In the data rows, the value 128 means zero.
Some points, one per row:
114 123 137 130 169 138 135 108 130 128 132 132 136 131 110 142 124 122 116
93 173 113 114 156 125 124 165 113 104 138 142 109 139 153 153 128 133 102
105 202 72 145 173 110 121 187 85 81 113 152 120 119 183 131 153 161 132
138 64 200 142 86 119 136 49 160 173 151 109 147 137 93 114 94 95 123
100 167 115 122 184 116 132 153 124 107 113 147 122 130 147 156 139 146 117
114 148 117 134 152 147 117 140 124 102 118 127 111 121 162 143 147 138 125
124 110 156 118 107 126 116 117 130 131 140 119 130 122 111 111 117 119 130
146 44 190 139 125 156 127 43 163 164 123 95 148 144 58 120 84 85 115
146 32 197 140 97 136 134 50 161 170 155 91 156 153 69 104 94 94 120
133 189 78 112 166 114 130 193 123 108 115 153 96 122 183 150 154 155 115
122 108 162 132 115 164 129 87 136 158 123 102 145 135 98 118 116 100 136
124 125 123 126 131 103 128 118 138 114 110 141 121 128 128 118 134 130 139
123 211 63 141 157 84 134 196 67 72 94 171 113 122 184 125 164 179 129
117 225 31 110 154 118 125 200 78 102 108 172 110 121 185 131 172 147 150
126 185 94 109 145 110 121 163 97 114 122 165 122 127 166 148 156 150 137
110 169 96 127 164 111 140 161 120 116 124 153 125 119 154 166 154 139 116
92 166 85 112 146 97 129 175 94 111 109 166 115 124 168 135 156 153 139
136 74 163 120 111 136 123 75 127 170 128 114 144 139 62 84 95 109 137
126 145 116 122 147 104 129 158 131 101 113 144 112 125 150 145 155 154 111
129 63 180 127 75 158 122 69 168 176 151 111 148 133 88 99 106 93 150
110 187 91 135 148 105 119 175 85 75 108 132 101 131 157 124 132 154 105
99 188 78 118 126 108 131 180 94 112 120 156 112 100 180 153 163 163 134
132 169 89 123 139 104 135 142 116 85 106 152 126 131 151 128 131 140 121
136 119 147 112 116 118 121 118 118 119 129 123 128 147 119 116 114 129 113
158 43 187 147 146 128 127 84 184 159 176 87 134 157 97 129 89 103 88
145 146 108 140 141 121 129 152 115 91 125 112 135 134 137 118 115 143 119
138 178 84 117 136 117 128 158 102 108 114 139 128 121 152 129 152 134 137
124 176 84 115 134 123 124 154 100 128 122 137 124 128 143 120 142 129 142
155 53 196 134 80 158 131 67 155 175 147 85 145 127 76 131 92 90 129
148 43 206 148 87 136 126 58 133 149 157 73 138 155 65 77 63 115 107
126 86 140 128 128 124 123 116 140 145 133 110 121 149 113 114 124 125 119
Here are 24 more points, each followed by its number:
127 135 133 134 115 128 134 150 143 124 126 139 126 108 149 146 136 136 123 0
146 74 167 144 148 143 144 56 144 174 125 81 155 146 72 126 98 108 131 1
133 145 127 131 134 119 122 142 108 103 132 122 121 133 126 113 115 140 115 2
84 192 64 105 149 106 115 218 88 98 100 187 96 104 177 140 184 180 138 3
129 184 86 122 139 117 135 191 102 109 115 154 123 107 160 151 164 152 150 4
120 178 70 122 165 106 129 187 115 81 95 158 109 116 176 163 174 179 112 5
143 98 180 123 94 155 132 105 146 137 129 103 136 117 104 121 113 106 125 6
123 80 166 149 117 128 125 86 129 143 148 96 151 134 87 96 104 116 130 7
105 148 101 121 147 102 129 151 126 105 98 165 113 113 157 115 154 139 133 8
174 70 161 142 86 147 138 43 148 176 118 101 167 125 73 85 106 92 158 9
113 153 83 123 145 95 126 156 123 111 108 169 93 111 155 122 164 157 131 10
156 56 202 148 118 145 132 49 167 161 165 76 146 157 70 121 73 89 109 11
96 197 76 134 164 125 127 200 105 110 110 162 119 99 172 181 170 169 140 12
96 174 82 137 169 128 123 175 107 122 101 156 107 130 158 135 161 157 127 13
111 179 81 126 145 125 124 174 119 114 111 155 111 120 167 139 151 156 142 14
114 148 105 133 166 120 135 137 101 132 126 120 136 144 120 131 125 150 124 15
163 40 195 139 101 121 137 58 166 146 151 83 145 145 75 102 87 98 122 16
158 76 178 133 119 133 134 81 162 161 167 103 145 148 106 124 97 102 116 17
121 118 126 127 94 149 121 112 140 159 136 139 126 130 130 126 125 112 150 18
145 78 172 123 117 157 131 95 141 149 141 88 154 135 71 108 92 106 144 19
122 202 45 127 149 135 140 207 108 99 102 159 120 93 193 154 187 154 159 20
112 244 43 151 166 125 130 182 86 93 92 162 120 103 188 152 179 159 147 21
121 200 69 133 177 101 130 202 100 63 111 162 102 130 190 147 168 165 120 22
114 122 142 108 133 133 117 130 128 122 113 133 120 126 117 126 123 130 130 23
Which three of these numbered points are nearest to each point below, ignoring the direction in which the first points spread most? Their numbers follow each, nearest first.
149 4 208 158 80 150 145 40 181 155 151 91 150 122 63 97 86 102 102 > 5 0 22
127 129 135 140 126 134 116 132 110 100 128 112 113 131 116 110 110 140 102 > 2 7 22
96 125 104 96 129 121 124 159 102 142 107 147 123 105 114 107 160 165 155 > 3 23 10
141 110 142 113 127 152 131 116 136 138 136 116 138 129 91 128 104 111 145 > 19 4 23
146 175 98 144 117 151 130 120 102 100 109 117 140 124 153 126 134 121 137 > 21 9 6
133 88 132 150 117 148 141 116 142 158 133 114 135 106 110 129 132 106 160 > 20 4 14
130 42 197 119 115 155 125 94 168 155 142 93 135 143 70 134 97 103 97 > 23 5 22
119 154 91 123 138 120 130 152 135 120 113 155 122 116 148 138 152 148 140 > 14 4 10
108 155 103 136 156 131 124 141 97 135 103 139 130 111 138 135 152 148 136 > 13 14 21
134 38 191 129 66 161 117 57 166 195 147 106 146 129 69 92 97 84 149 > 18 14 3
130 185 110 125 143 126 130 123 123 118 129 143 142 123 146 153 151 116 153 > 21 4 17
147 87 174 125 86 161 124 101 149 154 131 98 133 115 96 140 111 102 134 > 6 4 0
142 60 180 119 59 132 121 73 145 173 158 116 135 135 75 92 95 93 143 > 18 4 3
143 94 154 125 89 125 120 92 135 156 154 121 145 136 114 117 106 113 138 > 18 4 14
138 189 76 116 128 107 138 192 98 103 118 158 127 113 168 152 157 156 140 > 4 0 6
142 89 184 138 95 120 130 57 148 161 162 125 149 131 108 123 109 103 125 > 17 0 14
136 193 76 123 131 120 131 192 105 109 119 155 125 116 166 156 167 152 142 > 4 14 0
154 84 131 126 87 140 132 94 138 139 118 111 140 127 96 80 121 114 146 > 9 14 4
161 22 170 164 72 151 144 57 151 184 127 89 160 121 60 73 93 98 135 > 9 20 4
122 230 38 113 155 101 131 203 91 87 120 167 111 122 209 152 185 169 145 > 17 14 4
125 124 123 127 119 130 126 122 145 147 118 136 125 113 138 127 141 126 137 > 14 18 0
